Each path below is one point turned by a fixed rotation once a step. After each direction that follows a path, write how fast that rotation turns it, in deg/step (0 if it stays still).
Each turn is a multiple of 5 degrees from 10 to 175, or 0.
Each row of a path follows its step; steps can be skipped.
Path 1:
step 2: [ 1.82 -1.47 -0.67  1.49  0.08  0.22  0.97  0.77  2.77  1.95 -2.64 -3.18
 -2.15 -1.15  0.61 -2.25 -0.43  0.04  1.89 -3.26 -0.95 -1.42  1.24 -2.93
  0.85  0.30 -0.71 -0.53  2.11 -0.50  2.58  2.39  0.39  4.28  0.13  2.77
  2.23 -2.75  3.04  1.58  1.01  1.37  1.90 -3.33 -3.13 -0.59]
step 6: [-2.19  0.92 -0.19 -0.22  3.01 -2.81 -4.36 -1.52  1.83  0.83  2.24  0.88
  1.65  0.48 -1.74  1.49 -1.61  1.90 -2.74  0.06  0.96  2.30  3.12 -1.00
  1.01  2.24 -3.96  1.09 -2.93  2.15 -1.24  4.27  3.01 -0.68  1.33 -0.51
  1.31 -0.95  0.00  0.59 -0.09  1.96 -2.31  1.49  0.59 -0.37]
step 7: [ 1.23  2.50  0.26 -0.98 -2.40  2.29 -2.62 -1.54  2.30 -2.42  0.39 -0.90
  0.31 -0.36  4.23  2.20  0.98 -2.67 -0.79  0.46  4.06 -1.58 -2.68 -4.23
 -3.25 -0.30  3.06 -0.69  0.31 -0.62  1.53  1.23 -0.84  2.19 -0.68 -0.06
  1.41  0.60  1.75  0.90 -1.58  2.67 -1.68  1.28 -2.51  0.49]
step 8: [ 0.21 -0.38 -0.89 -0.55  2.43 -3.69  3.44  2.77 -2.48  0.20 -0.30 -1.40
  2.05  2.67  0.10  1.01  1.30 -0.79  0.76 -0.46  1.91 -3.89  2.24 -3.48
  2.07  2.60 -1.19  1.60  2.42  2.48  0.53  1.24 -0.24  0.93  0.91  5.56
  0.71 -0.74  0.31  1.45  0.14 -1.11  2.12 -0.87 -1.49  0.94]
step 12: [ 2.64  2.37 -0.86 -0.11  2.17  1.23 -1.18 -0.56  1.22  0.69 -0.40  0.09
  3.14  1.55  1.63 -1.46  0.66  2.46 -3.41 -0.22  1.42  3.12  0.82 -1.37
 -1.86 -3.27  1.26 -0.61  0.66  1.98 -1.57  0.42  6.07  0.74 -0.28 -1.74
 -1.09 -2.86  0.24  3.77 -0.68 -0.28 -2.96  0.30  2.71 -0.39]
step 13: [ 2.24 -0.06 -1.11  1.46 -1.22 -4.92 -0.18  1.46  0.57 -1.69  2.75 -1.62
  0.17 -4.32  3.65  2.07 -1.80 -5.12 -1.19 -1.09 -0.98  0.91 -1.57 -2.29
 -0.88  1.31  1.97  0.61 -2.41  0.73  0.13  0.56 -0.82  0.97  2.92  1.39
  0.30 -1.17 -1.48  1.25 -1.68  1.77 -0.55 -2.52 -2.01 -0.39]
step 16: [-3.49 -1.08  1.42 -3.62  0.44 -0.31  1.97 -3.05  0.66 -1.78  1.06 -1.17
 -0.66 -1.82  0.40 -3.38 -1.62 -0.76  3.84 -1.03 -0.26  3.27 -3.59  1.19
 -1.42 -0.76 -0.60  1.90 -1.94 -0.33 -1.02 -1.12 -2.36 -3.92  0.86 -2.60
 -2.86  2.04 -0.90  0.03 -2.77  0.44 -1.43  0.68  1.53 -0.93]
step 19: [-1.26 -0.57 -1.19  0.05 -0.83 -0.50  1.04  0.65 -3.10 -2.26  1.12 -3.14
  2.84 -2.64  2.55  3.82 -0.75 -1.18  0.54 -1.37  1.92  0.56 -1.91  3.95
  0.27  1.20  0.52  0.85 -1.67  2.22  0.25  2.93  3.98  3.72  2.48  1.31
  0.52  2.31  1.00  0.38 -2.58 -2.98 -0.67  1.03 -0.75  0.84]
Speeds:
[ 0.33 -0.21  1.30 -1.24 -0.19 -0.19  0.16  0.10 -0.72  0.12  0.17 -1.30
  0.00 -0.39  0.55  0.21  0.21 -0.34  0.83  0.64 -0.09  0.21 -0.47  0.84
 -0.20 -1.08  0.26  0.07 -0.18  0.75  0.97  0.26 -0.51  0.02 -0.12  1.08
 -0.22 -0.61 -0.04 -0.69  0.16  1.29  0.45  0.39 -0.70  0.56]
120
[ 0.14 -0.22  0.75 -0.79  1.06  0.18  0.29  0.30 -0.55 -0.63  0.51 -0.09
  1.16  1.00  0.30  0.08 -0.01  0.52 -0.96  0.16  0.11  0.59 -0.14  0.23
  0.09  0.01 -0.23 -0.72  0.12  0.20 -0.60 -1.20  0.88  1.07  0.14  0.50
  0.14  0.90 -0.49  0.10 -0.26 -1.08  0.66  0.61 -0.09  1.08]
160
[ 0.31  0.21 -0.46  0.76 -1.13 -0.49 -1.79 -0.59 -0.31 -0.25  0.09 -0.94
  0.49 -0.25  0.58  1.12 -0.80  0.24  0.08 -0.55  0.62  0.54  0.19 -0.62
  0.24 -0.15 -0.33 -0.46  0.77  0.24 -0.36 -0.41  0.52  0.04  0.20  0.70
 -0.75 -0.89 -0.21 -0.38  0.53 -0.52 -0.82  0.74 -0.19  0.03]
60
[ 1.27  0.52  0.21  0.46  0.18  0.40 -0.40 -0.33  0.73 -0.64 -0.02 -0.79
 -0.20  0.11 -0.72 -0.39  0.17  0.95 -1.27  0.02  1.26  0.51 -0.56 -0.11
 -0.85  1.15  0.01  1.05 -0.62  0.76  0.65  0.31 -0.12  0.21  0.62  0.04
 -0.64 -0.44 -0.10 -0.13 -0.28  0.41  0.79 -0.61  0.16  0.11]
65
[ 0.02  0.17 -0.33  0.05  0.47  0.23 -0.03 -1.40 -0.29 -0.17  0.19  0.21
 -0.04  0.66 -0.66  0.87 -1.09 -0.31 -0.59  0.29 -0.80  1.08  1.01 -0.01
 -0.61 -1.02  1.24  0.85 -0.37 -0.30  0.12  0.90  0.12  0.21 -1.01  0.52
  0.45 -0.11 -0.70 -0.16 -0.51 -0.01  0.10  0.22  0.79 -0.26]
120
[-0.26 -0.88 -0.06 -1.02  0.41  0.57 -0.16  0.50  0.08 -0.20 -1.15  0.68
  0.83 -0.61  0.54  0.55 -0.65  0.62 -0.19 -0.21 -0.89  0.70 -0.22 -0.29
 -0.10  0.66 -1.12  0.30  0.82  0.96  0.94  1.00 -0.66 -0.02 -0.56 -0.01
  0.09 -0.65 -0.25  0.46  0.19 -0.69 -0.36 -0.84  0.13  0.25]
175
[ 0.34 -0.07  0.37  0.17 -1.21  0.09 -0.55 -0.66  0.49 -0.58  1.76  1.06
  0.29 -0.16 -0.10 -0.38 -0.34 -1.34  0.04  0.74 -0.22  0.12 -0.57  0.14
 -0.30  0.80 -0.69 -0.12  0.04  0.77  0.57 -0.54 -0.35  0.16 -0.69  0.41
  0.49  1.15 -0.06 -0.13 -0.01  0.38 -0.85 -0.37  0.44  0.29]
110
Path 2:
step 2: [ 0.45  3.94 -1.51 -3.22  2.42 -1.61  2.09 -2.04 -0.84 -2.55  4.14 -0.46
 -1.75  1.01  1.93  1.73  2.26  0.54 -1.15 -1.31 -0.64 -1.56  3.57  1.62
  1.55  0.87  0.64  3.15 -3.23  0.95  0.13 -0.44 -3.61 -0.07 -2.26  0.31
 -3.72  0.12 -1.15 -1.22 -1.58  0.47 -0.62  0.79 -0.05  1.38]
step 6: [ 2.03  2.71  2.98 -2.08  3.23 -1.21  0.89 -4.13 -1.45 -1.88  0.94  0.30
 -0.64 -0.99 -1.45  0.51  2.13 -3.64  0.33  1.42 -1.26 -2.59  1.96 -3.83
 -0.76 -2.18 -4.03 -1.53 -1.28  1.49  0.03 -0.89  1.28 -1.15 -1.13 -0.32
 -3.90  2.72  2.10  0.08 -0.27 -0.18  1.43  1.38 -0.77 -0.02]
step 7: [ 3.18 -1.88  0.67 -2.85 -0.26  0.03 -1.05  0.39 -0.59 -2.67 -2.11  0.71
 -0.66  0.83  2.35  0.08  2.35  0.62  0.64  1.68  2.78  0.35 -1.78 -3.17
  1.75  0.26 -1.59  3.32 -3.63  0.65 -0.07  0.79 -1.52 -2.00 -1.32 -0.07
 -4.48  3.70 -1.33 -2.44  2.43  0.14  4.04 -0.55 -0.48 -0.90]
step 8: [ 2.53 -1.51 -0.75 -1.67 -1.23 -2.13  0.78 -1.33  1.72 -0.52 -1.46 -2.31
 -0.01  0.09  1.50 -3.25 -3.06 -3.31 -0.22  2.34 -1.44  0.39  2.52 -1.84
  1.30 -3.44 -5.83 -0.62 -0.57  0.34  3.34  2.23  0.92 -2.18 -2.73  0.15
 -0.98  0.82  0.63 -0.90  0.81  2.06  1.98 -2.06 -1.50 -0.31]
step 9: [ 4.26  0.09  1.08 -7.00 -0.94  0.15  0.60  0.79 -0.81  3.24  2.63 -0.64
 -0.19  1.46 -0.23 -1.45  0.70  0.52 -0.62  0.59 -0.59 -0.59  1.27 -0.39
  2.22 -0.03 -1.17 -0.94 -3.12 -3.20  4.03 -2.26 -3.50 -1.13 -1.28 -0.74
 -1.60  2.66 -0.42 -0.35  0.18 -0.32  1.87  0.25 -0.25 -0.71]
step 11: [ 4.84 -0.10 -0.50 -1.45  0.02 -1.05 -1.01  1.57  0.67 -1.39  4.03  0.42
  0.40  1.07 -0.45 -0.03  3.40  0.71  0.26  2.42  2.87 -3.34 -1.76  1.52
 -0.50  0.31 -4.43 -2.73 -1.69  0.88  2.16  2.28 -1.35 -0.28 -0.05 -0.81
  2.07  0.90  1.61 -3.40 -0.20 -1.10  3.08 -1.83 -0.44 -2.25]
step 20: [ 2.07 -0.23  0.31 -0.13  0.41 -1.62 -1.65  0.55 -1.02 -1.51  2.39 -1.25
 -0.98  1.28  1.26  0.96  0.14  0.05  0.03  2.11 -2.32  0.23  2.74  2.58
  5.28 -1.46 -2.16  5.95  0.61 -1.12  2.90 -0.98  0.68  0.79 -4.28 -0.22
 -0.15  0.89  1.69 -1.69  2.12 -0.37 -2.35 -0.88 -1.50  2.38]
step 22: [-2.16 -1.66  0.81 -3.04  0.73 -2.86 -2.60 -2.35  1.19 -0.23  1.77  1.67
 -1.13 -0.71  0.89  2.44  5.63 -3.35 -0.17  0.66  2.59 -1.34  0.07 -0.05
  2.33 -2.06 -2.21  3.91 -1.77 -0.44  0.08 -1.37  1.86  0.12 -2.23  2.12
  0.00  1.19  2.09 -0.99 -0.72 -2.64  2.20  1.11 -0.81  1.36]
Speeds:
[-0.14 -0.35 -0.03  0.79 -0.20 -0.49  0.56 -0.71 -0.59 -0.40  0.34 -0.25
  0.49 -0.60 -0.13  0.27  1.17 -0.17  0.88 -0.15 -0.01  0.24  0.80 -0.22
  0.88  0.55  1.31  0.73  1.33 -0.15  0.68 -0.05  0.23  0.08  0.39  0.08
 -0.51 -0.58 -0.07 -1.14 -1.20  0.33 -0.60 -0.64  0.56  0.19]
20
[ 0.25  0.52  0.65  0.61 -0.38 -0.49 -0.44  0.34 -0.54  0.96  1.26  0.79
  0.31  0.04 -0.82 -0.18 -0.70  0.14  0.47  0.35  0.16 -0.28  0.72 -0.67
 -0.46  0.35 -0.55 -1.28 -0.18  0.88  0.39 -0.15  0.58 -0.94  0.42 -0.23
 -0.26  0.62  0.23 -0.21 -0.52 -0.13 -0.92 -0.24  0.30 -1.44]
145
[-0.37  0.56  0.68 -1.06  0.32  0.48  0.66 -0.23  0.60 -0.85  0.12  0.02
  0.11  0.15 -0.57  0.37  0.95  0.35  0.20 -0.16 -0.06  0.29 -0.40  0.00
  0.70  0.77 -0.44 -0.13 -1.10  0.12 -1.31  0.42  1.06 -0.94  1.16  0.58
 -0.38 -0.29  0.37  0.49 -0.12 -0.65 -0.28 -0.89  0.79  0.35]
95
[-0.54 -0.84 -0.47  0.40 -0.43 -0.75  0.16  0.32  0.84 -0.97 -0.04  1.01
  0.42  1.11 -0.18 -0.69 -0.28  0.60  0.29  0.79  0.49  0.76  0.00  0.64
  0.12  0.57  0.00 -0.69  0.06 -0.57  0.33  0.19  1.45  0.06 -1.13  0.19
  0.22  0.35 -0.25 -0.04 -0.26  0.65  1.16 -0.76 -0.08  0.00]
95
[ 0.24 -0.18 -0.74 -0.61  0.87 -0.13 -0.84  0.22  0.35  0.10 -0.44  0.33
  0.04  0.46  0.15  0.35  0.15 -0.44  1.09  0.47 -1.14  0.10 -0.69 -0.60
  0.54 -0.56  0.05  0.68  0.29  0.68 -0.01  0.22  0.55  0.36 -0.39 -1.02
 -0.63  1.52 -0.03  1.13 -0.88  0.52 -0.80  0.11  0.63  0.22]
25
[-0.06 -0.30  0.34 -1.35 -0.66  0.88  0.23  0.55 -0.69 -1.36 -0.44 -0.33
 -0.54 -0.96 -0.23  0.42 -0.69 -0.74  0.36  0.18  0.89  0.12  0.66 -0.32
 -0.52  0.06 -0.20  0.46 -0.03  0.00  1.00 -0.18  0.60 -0.04 -0.62 -0.94
 -0.35 -0.44  0.32  0.56 -0.68 -0.72  0.75  0.22  0.43 -0.81]
20
[ 0.71  0.09  0.18  0.38  0.19  0.48  0.56  0.21  0.05 -0.21 -0.29  0.81
 -0.05 -0.20 -0.29  0.91  0.49 -0.08  0.98  1.10  0.53 -0.91 -0.72 -0.07
  0.20 -0.60  0.43 -1.60  0.86  0.21 -0.98  0.01  0.38  1.12  0.33 -0.11
 -0.10 -0.28  0.54 -0.49 -0.14 -0.75  0.61  0.98 -0.68  0.20]
60
